In the data rows, the value 128 means zero.
Each row of this table is followed by its label. One hidden rule gives the labels. It looks at one to three of the table's principal directions, none of them among the few with the most spread.
[151 119 145  77  98  83 114 155 172 163 159  93  89 168 127  75  95  71
 123 121 100 120 159 171 112 111  95 146 196  95 176 122] 2
[158 139 117 153 216 174 157 105 137  39 169 176 209 173 122  98 196 114
 142 103  82 153 131 191 147  82 144 141 121 158 123 111] 0
[117  97 151 122 104  82 122 101 142 189 115 114  75 101 131 111 101 136
 125 132 145 105 112 102 114 129 152 110 145 111 118 132] 0
[127  99 137 156  92 109 107 111 135 117 128 137 143  76 128 132 112 155
 133 164 152 100 102 103 144 143 168  87  95 147  95  99] 0
[110 183 113 122  99 151 103 154 131 107  99 142 156 123 132 151 117 138
 121 137 157 117 143 112 154 134 106 133  90 117 129 109] 3
[107  97 131 157 142 159 139 100  46 122 133 134 106  92 126 155 146 169
 116 136 141 148 108  66 148 153 170 117  96 146  57 149] 1
[125 144 130  89  82 109  96 156 112 155 131  99  89 121 124 127  82 116
 111 138 141 131 142 106 126 132  92 129 140 123 133 135] 3
[135 132 142 119 122 111 127 134 170 170 128  87 101 167 154  82 121  87
  91 133 118 125 175 152  93 134 117 147 197  95 177 116] 2
[127 155 109  62  41 108  72 168  98 139 135  73 102 116 130 107  44 106
  77 134 100 126 185 130 141 113  56 158 163 138 132 114] 1
[119  85 155  87  26  49 107 138 161 188 107 122  69  71  97 136  52 149
 171 137 144  82  92 115 132 123 139  88 132 124 111 139] 0
[154 150 102 119 167 151 132 146 125  59 145 163 163 153 114 128 153 128
 142 123  81 137 122 158 159 109 116 127 102 148 152 106] 3
[159 122 114 180 174 132 128 127 205  68 112 198 221 149 149 148 153 142
 198 115  75 132 128 208 121 118 135 112 101 131 147 110] 1
[127 223 124 121 234 221 145 129 106 122 156  79 136 255 187  38 193  36
  10  89  97 203 255 164  93 100  70 231 233  85 178 129] 2
[127 144 100 146 117 126 129 135 180  80  95 173 196 103 120 164 141 153
 168 135 137  74  93 149 164 134 134 116  55 122 153  83] 3
[116  86 145 112  72 126 121 141  66 131 167  70  64 104 108 106 106 116
  71 159 153 108 124  71 147 152 129 124 130 152 103 126] 1
[146 159 145 102 163 123 138 144 178 149 122 140 108 196 132  93 135  97
 139 102  93 158 162 176  96  95 110 135 189 109 177 146] 0
[141  95 141 146 163 102 153 107 169 134 124 148 130 133 117 125 141 131
 167 113 117 123  91 159  96 107 141 105 131 151 144 148] 3
[120 137 126  52  69  75 106 147 115 207 132  55  52 121 119 107  61  91
  89 119 139 115 142 114 104 117  65 158 179 111 163 144] 3
[142 126 133  82 119  74 109 119 165 167 127 100  82 146 131  68  77  97
 101 106  80 118 149 164  96  73  84 136 187 142 170 126] 3
[132  91 147 152 160 114 160 110 182 122 116 174 121 140 119 123 164 142
 174 118 117  97  88 143 136 126 174 101 106 109 143 123] 2
[ 97 196 106 125 143 166 133 127  93 149  96  93 118 132 143 139 146 125
  61 139 181 131 144  75 120 149 107 157 121 118 155 119] 3
[108 113 151 162 148 131 147  86 103 183 111 115 103 104 141 139 142 152
 118 135 170 155 118  85  88 147 174 112 150 133  89 162] 0
[108 143 143  82  26 113  86 173 107 189 136  31  69 132 145 100  56  80
  53 149 159 126 201 103 106 152  68 165 196 105 136 134] 2
[147 131 139  83 118 102 120 157 155 146 142 101  89 174 121  87  94  84
 119 107  85 140 160 173  97  93  74 142 189 137 173 148] 1
[142 135 131 122 163 137 146 127 141 121 142 136 136 164 128 108 151 110
 134 112 104 147 142 160 121 111 130 141 157 121 144 133] 0
[116  34 152 147  42  44 142 127 190 175  79 166 107  38  90 205  86 194
 247 141 160  59  29 121 127 162 183  55  72 125 105 153] 1
[151  44 149 192 225 129 184  59 147  84 147 193 143 135 119 104 193 159
 175 105  66 133  77 166 123  96 209  88 117 172  98 139] 1
[147 107 130 147 168 140 149 122 148  76 139 185 161 144 115 131 164 143
 179 112  88 132 107 165 151 111 158 111 104 136 118 126] 2
[142 119 120 211 214 155 164  88 185  67 106 205 226 133 140 154 199 162
 187 118 116 128  93 176 118 121 178 101  81 149 127 116] 3
[153 132 122 139 135 131 125 142 181  79 141 157 195 150 129 121 140 113
 162 123 101 121 138 191 137 113 122 130 123 128 146 104] 0
[117 119 123 140  90 141 123 134  77 127 139  94 133  84 120 155 121 142
 105 162 173 128 117  83 133 165 139 121 113 152  96 127] 0
[137  58 140  71  39  72 103 146  69 147 159 127  68  62  77 153  51 161
 182 128  97 132  90 109 160 118 134  95 126 158  54 168] 3
[138 142 139  89 108 128 128 151 131 140 159  87  89 167 127  70 130  83
  78 143 119 121 168 131 140 130 125 149 184 100 165 100] 0
[138 118 132 134 116 131 118 145 132 114 137 151 152 129 129 149 124 135
 170 127 116 145 135 146 138 138 135 122 123 115 104 138] 2
[143 156 114 166 150 168 120 146 156  56 133 156 212 153 144 135 158 120
 135 137 120 134 151 166 138 132 119 131 102 138 140  99] 2
[127 119 135 145 117 124 120 139 121 148 134 115 134 114 133 161 122 127
 146 140 165 144 119 113 104 158 123 120 123 125 115 153] 2
[140  88 134 111  72 102 120 147 115  99 154 136 105  81  86 134 113 150
 147 169 137  87  75  96 177 145 164  80  85 152 116  98] 0
[135 111 141 125 136 113 134 104 156 131 137 128 124 144 133  81 128 113
 119 113  99 116 143 158 125  97 138 135 159 126 130 116] 3
[109  90 115 156  88 123 122 119  90 111 107 154 154  46 108 206 108 190
 178 137 159 111  69  92 150 152 145  98  47 161  62 147] 1
[ 94 160 133 113  46 117 104 165 119 211  98  58  97 105 146 167  85 113
  99 156 217 123 154  77  95 190  95 149 149  81 140 145] 2
[126 169 125 112 148 153 145 130 130 129 143 101 130 165 132  92 162  91
  81 131 149 125 152 127 134 127 126 160 155 102 163 103] 0
[123 126 125 201 169 170 160 122 188  62  96 198 203 145 143 155 200 155
 170 133 131  96 113 151 158 156 179 113  63 102 138  92] 1
[100 106 152 103  68  87 122 122 108 219 124  63  60  93 123 130  82 116
 104 133 190 116 119  82  94 145 116 135 162 114 112 164] 3
[138 161 109 109 125 148 120 151 137  91 140 129 165 156 131 114 135 104
 117 122 107 125 160 160 153 118 101 159 131 112 149 100] 2
[133 116 124 143 124 128 121 115 125 109 142 124 149 111 133 118 131 129
 114 143 129 116 125 126 139 132 142 124 117 139 116 103] 3
[152  99 157 102 141  84 167 129 197 166 131 141  96 165 103 101 136 109
 183 103  95 127 111 188  96  98 149 113 190 115 170 154] 0
[136 102 148 205 162 170 139 134 121  84 129 180 172 129 135 178 169 166
 183 149 136 174 115 124 116 165 179  82  96 153  79 158] 2
[123 100 139 128 103 108 129 113 113 144 134 116 102  93 115 126 115 142
 122 146 147 112 103  99 132 134 155 106 123 145 107 126] 0
[148  98 142 107 169  76 157 121 190 156 124 152  88 157 105 114 134 114
 181  94  97 111  81 169  99  94 120 111 141 122 184 152] 3
[140 156 113  87  74 108  76 159 117 132 147 101 146 113 130 130  68 108
 121 134 126 140 156 140 128 117  72 143 142 134 124 122] 0
[129 109 137 124 107 115 133 125 123 135 137 135 111 102 113 133 134 143
 141 151 148 107  99 100 156 150 173 106 112 110 116 111] 0
[134 123 114 137 121 137 118 138  87 111 135 157 177  88 113 201 114 162
 195 119 136 172 102 131 127 134 121 116  94 157  66 173] 3
[107 117 126 156  77 161 104 144  51  97 131 137 144  65 117 193 116 177
 138 165 177 141 108  57 165 175 153  99  61 154  43 139] 0
[112  63 145 221 165 143 163  76 123 112 101 201 165  74 130 193 179 206
 204 135 153 127  61  99 136 165 229  74  57 136  48 150] 2
[118 121 122 164 150 148 158 109 140 103 119 154 167 115 124 149 177 145
 146 133 158  98  94 120 152 149 168 126  81 112 124 108] 3
[125 195  94  86 114 132  89 144 101 135 119  84 135 132 141 117  81 103
  68 119 121 148 172 131 109  98  44 166 151 155 154 124] 3
[147 118 135 107 140 114 140 136 154 158 154 104 126 174 140 101 129  82
 138 101  95 149 167 185  99 120 107 167 199  89 154 145] 2
[121 101 131 158 123 130 131 108 110 114 124 164 156  80 117 170 136 171
 173 136 152 126  85 106 146 141 171  99  79 141  71 137] 0
[135  82 143 180 162 148 158 108 119  99 148 157 147 119 123 143 179 150
 157 144 138 133  95 117 138 156 194  99 102 135  95 131] 2
[126 163 117 160 222 174 156  87 130 101 125 144 160 169 152  96 194 118
  88 112 122 141 142 136 123 109 143 151 129 126 147 107] 3
[152 104 145 150 186 115 148 119 153 132 126 173 131 144 118 148 144 144
 198 109 102 170  96 160  85 110 144  90 137 155 128 178] 3
[ 83 139 138 130 188 164 153  75  17 187 121  74  38 127 135 112 144 132
  34 108 170 173 127  35  87 117 119 151 151 165  92 188] 3
[124  92 143 124 103 107 133 123 120 155 141 118  94 107 120 127 126 132
 135 141 146 109 108 102 142 152 160 118 127 103 113 125] 2
[142 164 133  85  70 117  59 174 108 161 143  90 120 146 156 118  47  98
 112 126 100 194 217 150  97 118  60 150 203 122 108 156] 0
[127 171 126 120 144 175  98 143  77 118 152  89 111 176 164  84 125  93
  42 134 107 176 213 112 124 129  92 166 174 123 125 121] 2
[132 144 139 106 160 139 140 122 101 166 142  84  75 172 140  80 133  96
  70 120 107 171 172 126  89 114 115 151 208 133 149 149] 3
[124 117 123 133 134 120 132 105 127 126 130 139 137 107 124 129 134 138
 135 124 134 109 106 121 144 122 145 127 106 123 113 115] 3
[125 135 113 144 114 135 118 142 139 114 101 145 157 118 140 161 120 148
 148 131 118 126 136 138 131 144 120 125 106 125 128 124] 1
[154 115 125  86 104  84  93 139 135 142 152 121 116 126 126 109  73 111
 145 113  79 141 143 164 120  96  90 131 161 134 129 134] 3
[153  80 141  81   8  60  71 191 143 147 157 111 111  92 108 154  32 121
 190 144 108 122 132 154 135 143  93 106 143 121 107 144] 2
[160 152 101 111 127 106  95 150 180  84 128 166 193 135 127 136 101 122
 175 112  81 124 129 196 135  91  82 126 108 141 157 107] 3
[123 173 121  54 100 134  95 164  59 162 155  47  51 157 129  87  79  78
  35 128 123 160 185  95 115 114  47 171 188 137 153 142] 3
[106 189 120 102 102 149 100 169  95 178 104  79  96 151 155 147  96 107
  83 131 157 167 189  97  97 157  68 164 164  98 147 155] 1
Here are more rows. What is the label of each one?
[122 125 125 151 116 165 106 148  55 110 146 134 143 104 136 181 128 153
 141 148 148 174 136  85 144 174 137 121  99 128  62 153]: 2
[146 163 110 117 106 163  75 170  84  75 163 117 157 144 148 119 105 112
  91 151  98 164 190 128 158 139  91 144 130 134 112 101]: 2
[162 121 126 136 166 122 133 129 186  88 135 154 160 173 137  90 138 110
 144 112  56 132 150 204 117  92 119 126 155 144 167 110]: 1
[122 149 132 120  82 121  97 161 127 157 128  89 119 122 141 140  97 110
 107 155 171 132 151 105 110 161 100 132 139 111 140 128]: 0
[130 136 122 149 158 135 132 114 148 121 112 135 155 144 145 123 132 126
 127 110 106 141 145 160 101 109 112 137 141 144 136 136]: 1
[143  50 155 158 135 108 153 114 134 117 147 168 112 105 104 144 149 161
 192 139 114 122  72 125 140 143 197  76 106 140  93 143]: 2
[125 147 125 107  82 149 124 184 117 110 146 118 128 136 113 150 139 114
 132 157 163 111 133 106 173 176 129 137 105  83 142 106]: 2
[159 137 132 124 162 129 135 125 192  93 158 126 162 193 143  52 151  74
 106 113  75 119 173 206 125  87 116 154 178 119 178  87]: 2
[128 115 147 116 139 113 135 116  95 191 137  98  84 128 128 130 110 123
 130 115 134 181 134 118  74 122 124 128 187 141 105 189]: 0
[112 168 101 184 186 192 156 110 143  52  96 180 215 135 137 155 197 153
 130 124 147 109 113 133 157 130 147 135  53 138 132  96]: 3
[135  94 139 113  98 106 128 144 125 134 144 129 101 117 110 134 115 132
 153 137 120 116 111 123 144 141 141 113 126 119 122 132]: 2
[139 142 139 100 114 134  97 142  92 135 166  84  94 151 138  77 101  94
  67 141 111 161 181 119 119 115 102 140 183 143 123 126]: 0
[135  63 152 142  94 101 141 138 150 126 131 156 103 103 104 147 130 156
 184 150 124  99  84 121 149 157 183  80 105 121 115 128]: 2
[129 170 124 101 172 161 147 133  83 130 161 110 111 161 115 113 168 100
  96 126 156 157 128 101 135 126 124 152 142 116 143 134]: 0
[106 102 137 197 161 148 159  90 159 122  88 165 136 122 155 135 183 163
 130 142 142  91 112 104 143 167 201 110  88  92 124  99]: 1
[154 110 119 144 150 105 126 119 192  91 116 179 181 135 130 127 125 139
 185 104  67 118 118 201 124  92 124 114 116 145 142 117]: 1
[129  95 128 137 174 139 178  99 103 112 139 126  99 132 105 109 171 137
 109 124 111 117  92 117 132 118 161 121 126 163 137 130]: 1
[126  85 139 166  86 156 148 147 109  74 164  97 142 108 111 125 161 125
  94 187 168  87 113  98 161 184 173 110  99 152 121  88]: 2
[ 99 103 143 158 100 121 116 111  91 170  94 143  95  67 133 182 109 186
 152 149 172 136  97  55 127 169 172  88  91 123  64 157]: 0
[136 138 114 149 103 136 104 136 116 106 138 148 198  84 131 178 126 150
 167 153 162 137 115 120 149 159 147 116  87 120  86 114]: 0
[138 148 127  91 164 118 130 112 137 144 139 114 100 170 134  70 123  94
  95  95  84 140 157 158 112  77  97 157 180 127 160 128]: 3
[ 98 171 120 173 227 178 158  69 107 152  72 151 145 152 166 141 170 153
 109  82 127 183 151 123  79 104 130 153 141 137 106 173]: 3
[111 106 143  96  90 106  94 112  31 205 157  56  52  90 133 121  63 120
  78 126 152 174 146  67  93 128  99 143 178 148  61 184]: 3
[144 147 141 120 154 133 131 139 159 127 134 141 132 175 134 104 137 106
 140 113 105 155 155 165 110 106 120 132 167 118 148 139]: 0
[152 130 137  89 116  89 128 133 189 144 155  98 117 163 125  59 118  73
 106 126 107  98 148 178 120  99 113 144 186 108 190  92]: 0
[ 98 200 102 148 174 183 151 114 124 121  84 123 166 151 150 140 170 127
  83 113 162 131 151 118 117 128 108 168 114 120 154 121]: 3
[150  68 150 146 119  94 142 150 170 128 140 155 119 121 106 159 134 138
 205 144 128 116  76 143 118 157 158  80 110 125 141 145]: 2
[121 104 143 125 103 107 132 126 154 142 120 115  92 125 124 104 120 124
 113 139 130  89 121 120 132 132 140 117 131 121 148 111]: 1
[148 110 144 188 134 141 136 151 209  73 125 189 206 146 136 154 168 136
 203 145 129 115 120 178 138 158 169  95  93 105 136 107]: 2
[131 129 143 115 110  97 114 147 183 176 112 107 100 161 151 110  99  97
 128 119 116 124 162 156  91 131  95 140 175  90 173 136]: 1
[121 143 112 148 153 174 127 122  78  91 138 131 161 131 138 139 147 135
 106 123 124 156 147 119 140 129 121 148 113 147  94 133]: 1
[100 130 135 121 131 117 143 105 113 180  90 134  86 104 119 154 123 157
 139 113 159 127  98  88 116 127 142 119 118 120 112 161]: 3
[148  63 149 103  72  82 127 144 151 129 157 144 101 110 100 118 106 133
 182 136  95  98 106 149 165 134 166 103 134 106 112 118]: 2
[156 113 127 103  23  81  69 205 177 109 128 159 155  99 115 179  58 142
 217 155 108 112 127 161 157 158 108  90 100 105 128 115]: 2
[137 118 118 100 122 118 108 129  78 116 139 143 114 105 108 144  90 151
 150 110  88 161 117 126 136  96 106 117 121 172  85 161]: 3
[148 147 122 142 132 150 118 153 157  87 127 158 181 156 142 134 137 126
 154 131  94 148 164 174 135 131 127 129 135 120 134 115]: 2
A new table starts here. A hidden rule labels the rows of this table. It goes by one to three of the table's principal directions, not those with the most spread.
[116 154 115 125 106  91 106 126 168 167 127  97 100 139 163 126 116 119
 154  71 151 151 150 158  94 171 151 129 126  89 126  95] gg
[141 117 145 122 119 129 175 142 109  88 111 140 158  83 169 122  83 113
 145 141 117 177 174  98 126 115 132 140  96 140 150 184] gt
[148 140 147 136 178  99 161 151  72  97 108 154 139 107 137  93 114 128
 154 170 116 140  94  81 135  64 101 116 105 143 186 142] lz
[173  77 143  95  61 153 129  87 101 102 142 141 119 160 128  46 208  82
 127 135  66 129 144 201 126  57 133 148 180 148 127 154] zd
[103 136 115 157 134 180  91  94 173 172 187  99 119 152  50 228 157 142
  86 150 163  90 101 114 173 135  98 156  96 101  75  88] jb
[110 102 121 148 131 170 159 118 112 134 152 128 128 140  76 120 139 111
 104 145 117 113  98 112 171  92  98 156 154 148 116 118] qn
[151 101 121  80  76 112 156 124 116 118 126 176 149 146 133  67 171 118
 142 118 107 102 117 164 116 105 155 128 128 177 155 146] lz
[ 72 156  93 163 187 134 122 161 162 171 152  99 122 131  90 206  83 169
 111 118 145  93  96  65 156 179 133 131 129 106 100  62] jb
[139 172 135 143 173 133  43  95 133 147 138  82  88 133 104 165 164 136
 118 156 147 109 119 136 116 115  95 110 141  73 112 111] zd
[142 102 139 115 127 148 152 128  93 111 124 138 135 120 141  97 134 110
 122 132  92 131 155 143 124  94 137 131 161 141 131 167] fz
[101 139 100 121 121 160 112 102 166 174 162 106 129 133  79 181 134 133
  98 120 158  90 129 122 138 151 133 155 128 120 107 125] gg
[147 127 140 136 120 129 125 102 112 118 143 135 116 139  95 102 169 110
 138 166 130 130  84 125 154  71  82 136 113 135 146 114] gg
[156  74 147  98 110 142 199 148  66  63 106 213 179 110 124  65 140 130
 125 171  91 113 106 120 153  81 127 109 125 220 161 191] zd
[134 145 125 109 112  82 114 133 143 147 116 126 110 135 172 102 124 126
 157  87 134 142 144 161  90 153 160 112 131 112 146 116] gt
[122 103 120  94 100 118 178 144 104 120  93 147 137 108 170  45  92 104
 138  81 107 147 167 153  98 145 166 124 192 165 156 177] zd
[146 120 149 114 121 130 137 131 116 108 106 133 142 100 176 128 105 119
 131 120 124 161 188 143 100 134 147 122 119 124 133 187] jb
[131 110 127 127 103 178 109 115 157 116 150 108 155 125 125 203 142 132
  99 138 118 122 179 132 131 148 141 153  98 110  69 153] gg
[ 98 154  85 115 117  88 114 155 170 149 114 117 133 140 136 131 122 151
 147  83 146  97 111 122  99 200 159 117 127 126 118  79] fz
[214 113 176  91  98 113 100  99  77  55 104 165 143 129 163  70 213 107
 152 184  93 139 141 177  98  43 109 108  93 140 157 189] gg
[112 114  97  84  95 102 165 142 120 153 117 137 112 133 158  32 116 106
 152  59  95 119 146 167  98 147 183 119 218 155 153 129] jb
[ 58  64  65 121  50 157 202 141 168 178 159 140 124 184  76  63 115 112
 101  44 101  94  91 155 171 182 173 174 232 192  98  59] zd
[129 150 122 123 134  88 124 130 126 147 127 127 103 136 133  90 130 123
 158 116 132 131 100 130 121 116 128 117 138 122 162  97] fz
[147 146 158 142 129 113 101 115 128 121 116 113 104 110 163 132 120 116
 148 131 151 179 154 147 114 129 105 108 104  94 129 139] gg
[ 67 125  96 153 159 199 127 118 154 182 161  74 113 121  76 190  83 130
  69 104 136 103 154 106 154 171 134 160 202 107  75 124] gg
[162 117 154 124 125 154  84 107 126 102 131 129 135 132 131 164 162 139
 104 162 113 124 154 152 123 116 128 120 115 116 102 158] ls
[156 134 164 157 174 170  67  91 102 118 146 114 103 137  83 167 182 133
  95 195 129 112 107 138 153  72  70 111 130 101 102 134] jb
[ 62 152  78 138 119 152  77  90 216 255 191  83  77 183  50 200 135 146
  80  59 192  69 100 166 143 204 149 151 168  93  81  48] gg
[140 120 165 187 165 231  77  59 126 139 189  77 111 140  45 240 171 114
  54 209 141 129 133 118 187  55  51 180 103  74  70 144] ls
[143 146 148 158 168 166  71  96 125 123 144  91 120 130  96 195 161 131
  98 179 138 120 131 118 136  95  84 140 106  82  97 135] jb
[176  97 138  37  50  75 176 129  86 105  90 207 145 118 200   0 160  97
 178  86 102 133 161 212  71 106 183  89 150 197 195 205] gg
[129 111 136 146 133 131 150 132 110 124 142 162 128 150  89 114 153 133
 126 155 129 111  64 120 169  94  95 122 112 159 135  97] qn
[122 120 123 121 108 156 110 101 148 158 149 105 110 139 120 141 140 115
 109 105 127 124 159 164 124 138 142 141 159 110 102 134] jb
[164 113 148 100 119  71 196 163  63  71  81 195 157 108 178  20 127 111
 183 140 101 153 106 120 111  74 126 102 106 186 204 163] ls
[113  92 109 124 113 158 168 119 121 155 163 148 131 167  72 103 152 118
 100 125 103  89  87 132 167  89 135 166 166 165 134 107] fz
[102 100 106 136  98 145 172 116 120 146 146 126 109 152  84  58 137  93
 125 109 113 125  88 133 164 102 110 160 191 158 135  95] zd
[129 143 125 110 100 123  80 104 174 160 130  97 108 130 158 157 120 129
 122  86 148 143 187 175  89 180 166 129 137  89 110 140] jb
[152 114 160 137 147 166 128 115  93  94 134 146 145 108 113 156 152 127
 112 185 126 127 133 120 150  84  89 116  94 137 114 174] zd
[173 138 162 108 148  91  97 146  95  67  69 136 131  97 207  92 111 140
 150 140  98 164 176 143  75 132 152  80 143 120 153 179] gt
[154 155 161 171 163 154  72 106 139  99 148  77 123 110 128 226 137 131
 123 194 134 164 156  90 143  97  81 145  55  58  94 129] zd
[127 142 152 184 168 167  61 121 154 107 130  62 109 116 137 222  98 146
  96 156 125 169 174 108 137 159 108 132 127  58  65 117] zd
[ 77 159  89 127 113 131 100 124 200 185 132  67 113 116 141 184  75 132
 118  57 172 136 184 133  96 231 166 146 148  83  90 114] zd
[144 122 145 131 119 121 134 126 115 108 118 128 123 121 152 105 125 114
 142 133 115 160 143 135 124 110 123 127 127 124 138 139] zd
[183 125 181 148 161 180 106  79  69  76 147 138 139 107  77 157 195 111
 110 246 130 127 105 105 168   9  34 131  69 126 133 185] gg
[162 133 160 125 132 114 145 120  89  90 106 152 139  99 144  98 132 111
 151 168 139 160 125 116 125  78  90 119  85 141 169 173] zd
[102 144 112 137 144 105 137 160 154 139 116 115 133 117 153 154  68 149
 134  98 137 142 142  98 117 183 159 128 124 116 129 108] gt
[ 94 145  94 128 111  96 114 137 174 182 137 113 103 163 125 125 126 137
 138  68 149 110 105 151 115 184 155 128 146 114 118  60] qn
[119 133 122 138 137 145 106 118 142 141 145  99 111 132 115 151 125 129
 116 129 119 126 137 124 137 133 130 137 153 104 109 112] qn
[ 93 122  80 107  71 109 124 146 198 164 135 117 134 164 140 137 121 144
 130  54 127 105 138 153 108 217 195 145 143 129  96  73] zd
[145 168 146 136 148 100  79 122 143 124 102  90 115 108 180 159 104 130
 142 122 151 171 176 132  82 150 132 122 100  70 134 145] ls
[171 112 184 151 157 158 130 132  91  64 129 166 162 102 130 190 143 147
 118 214 126 145 129  99 161  79  82 105  36 137 114 174] gt
[129 102 125 105 116 135 174 138  99 111 112 148 141 110 143  72 105 112
 128 117  99 135 149 130 124 116 149 131 174 165 152 170] lz
[118 152 129 136 140 110 139 138 147 150 129 112 131 107 159 170  81 128
 142 107 156 160 161 107 113 149 141 140  82  98 139 135] jb
[130  80 113  95  85 131 142 136 124 128 134 171 126 172 117  63 164 137
 115 101  77  86 104 181 137 136 175 113 202 181 121 106] zd
[131 134 130 134 132  93 140 156 133 121 116 150 145 138 149 138 122 146
 147 124 136 131 106 115 122 139 136 120  76 133 140 104] gg
[134 121 129 112 107 126 109 125 143 133 126 127 124 136 151 129 138 131
 127 104 121 126 157 165 107 154 156 115 140 121 110 134] gt
[150 113 137 102 116  87 174 159  91  90  91 169 147 114 179  50 112 120
 163 119  97 149 133 130 106 110 152 111 134 165 176 154] qn
[106 114 106 130 101 115 175 160 151 114 126 155 163 130 122 133  99 144
 137 120 132 126 100  87 151 161 142 145  90 166 133 100] zd
[131 104 101  60  53  78 181 145 127 126  94 173 146 131 178  13 123 108
 166  58 109 127 145 175  82 157 195 121 169 187 176 153] lz
Here are more rows. What is the label of each one?
[135 159 136 134 157  99 128 135 107 117 104 142 138 109 127 124 132 132
 149 151 167 126  96 102 118 114  89 108  78 132 157 137] -> gg
[ 66 121  78 130 107 135 161 151 179 183 149 109 128 141 116 148  79 134
 116  59 136 112 135 118 136 202 174 156 164 132 103  84] -> gt
[141 111 138 101 126 105 194 155  68  82  83 172 147  87 168  30  97 109
 159 128 103 152 137 118 115 103 133 102 159 183 182 186] -> zd
[111 106 114 109 107  96 189 182 120 106  88 161 153 112 182  72  75 132
 152  79 107 146 146 126 108 177 175 110 152 170 144 138] -> gg
[ 94 136 130 178 157 173 122 127 162 151 160  99 127 116  93 236  88 147
  95 143 165 139 133  86 171 161 101 145  87  98  80 110] -> ls
[134 139 152 174 189 140 138 148 103  94 137 138 147 107 102 191 116 152
 127 202 135 134  88  53 176  88  73 122  55 123 126 117] -> qn
[ 93 138  84 110 110  77 134 150 160 187 134 128  96 168 135  77 119 136
 152  51 123 102  96 156 111 176 180 118 186 132 144  52] -> qn
[ 89 149  89 138 138  94 137 153 157 164 136 115 113 149 110 120 105 143
 144  96 135 109  80  97 137 160 143 136 146 126 139  52] -> gg
[ 85  95 114 166 155 183 189 132  92 143 162 139 120 137  40 106 129 113
  99 151 118  96  56  91 207  85  73 144 180 171 114  96] -> fz
[ 91 143  96 131 131 120  91 161 209 166 139  99 133 144 153 226  75 184
 107  74 132 112 167 121 110 242 209 130 123  92  80  81] -> gg
[153 131 164 143 166 157 119 110  86  98 125 141 133  99 107 149 143 127
 114 193 142 131 121 111 148  79  72 107 100 131 131 176] -> gg
[141 108 146 131 114 149 143 115 108 108 132 141 130 121 120 112 142 111
 126 149 121 141 128 135 146  98 104 129 125 143 126 149] -> qn
[183 150 165 106 118  90 114 124  90  64  85 140 142  80 194  92 152 106
 184 161 136 172 164 137  84  96  97  89  65 119 155 190] -> fz
[144 107 131 110 132 110 162 141  82 112 123 168 126 142 125  50 152 121
 143 138  86 110  89 136 137  76 132 112 167 169 165 123] -> ls
[123 119 134 133 132 165  99 103 134 148 147 119 106 137  99 148 141 133
  94 131 132 112 134 156 143 136 124 118 167 122  99 132] -> zd
[118 123 141 184 156 202 103  83 127 137 171  86 110 140  47 191 152 114
  78 186 142 127 102 101 187  79  54 171 127  99  87 113] -> gg
[135 144 139 140 129 145  80  90 139 147 143  77  88 128 130 142 146 104
 125 125 135 150 161 157 117 118 108 134 150  75 105 128] -> gg
[165 134 147 110 131 106 100 149 122  74  87 138 165 111 189 150 134 150
 139 143 112 136 171 131  81 146 154 106  82 119 123 168] -> gt
[138  83 124  80  48  94 194 127 109 140 115 178 117 151 166   0 133  86
 158  61  99 150 134 202 110 114 174 130 191 185 179 143] -> gg
[112 131  92  91  86  79 161 151 150 148 113 133 135 135 168  72 106 118
 162  62 119 129 141 140  91 164 187 141 147 142 159 112] -> gt
[123 172 135 164 177 152  70 102 154 146 147  61 110 108 112 224 107 135
 108 158 159 146 155  89 130 129  98 152  97  55 106 127] -> jb
[131 125 120 104 133  75 168 167  86 110  86 156 125 122 172  22 113 119
 170  98  95 133 114 135  99 121 152  97 180 160 176 127] -> gt
[ 78  98  88 130 107 167 208 140 145 159 164 133 158 128  83 144  90 118
 106 106 124 108 120  84 172 135 146 187 135 164 123 121] -> jb
[113 134 115 130 121 147  93 111 172 164 158 111 118 146 100 188 134 148
 102 119 146 104 130 138 138 162 143 136 124 109  96 104] -> jb
[114 140 138 168 165 174 104 103 133 150 148  74 107 117 105 188 109 115
  96 142 144 148 155 112 142 117  96 156 138  78  98 136] -> fz
[133 159 125 137 150 129  71 116 156 140 141  77 117 130 140 192 134 137
 125 132 128 129 162 123 106 139 137 141 110  65 102 115] -> qn
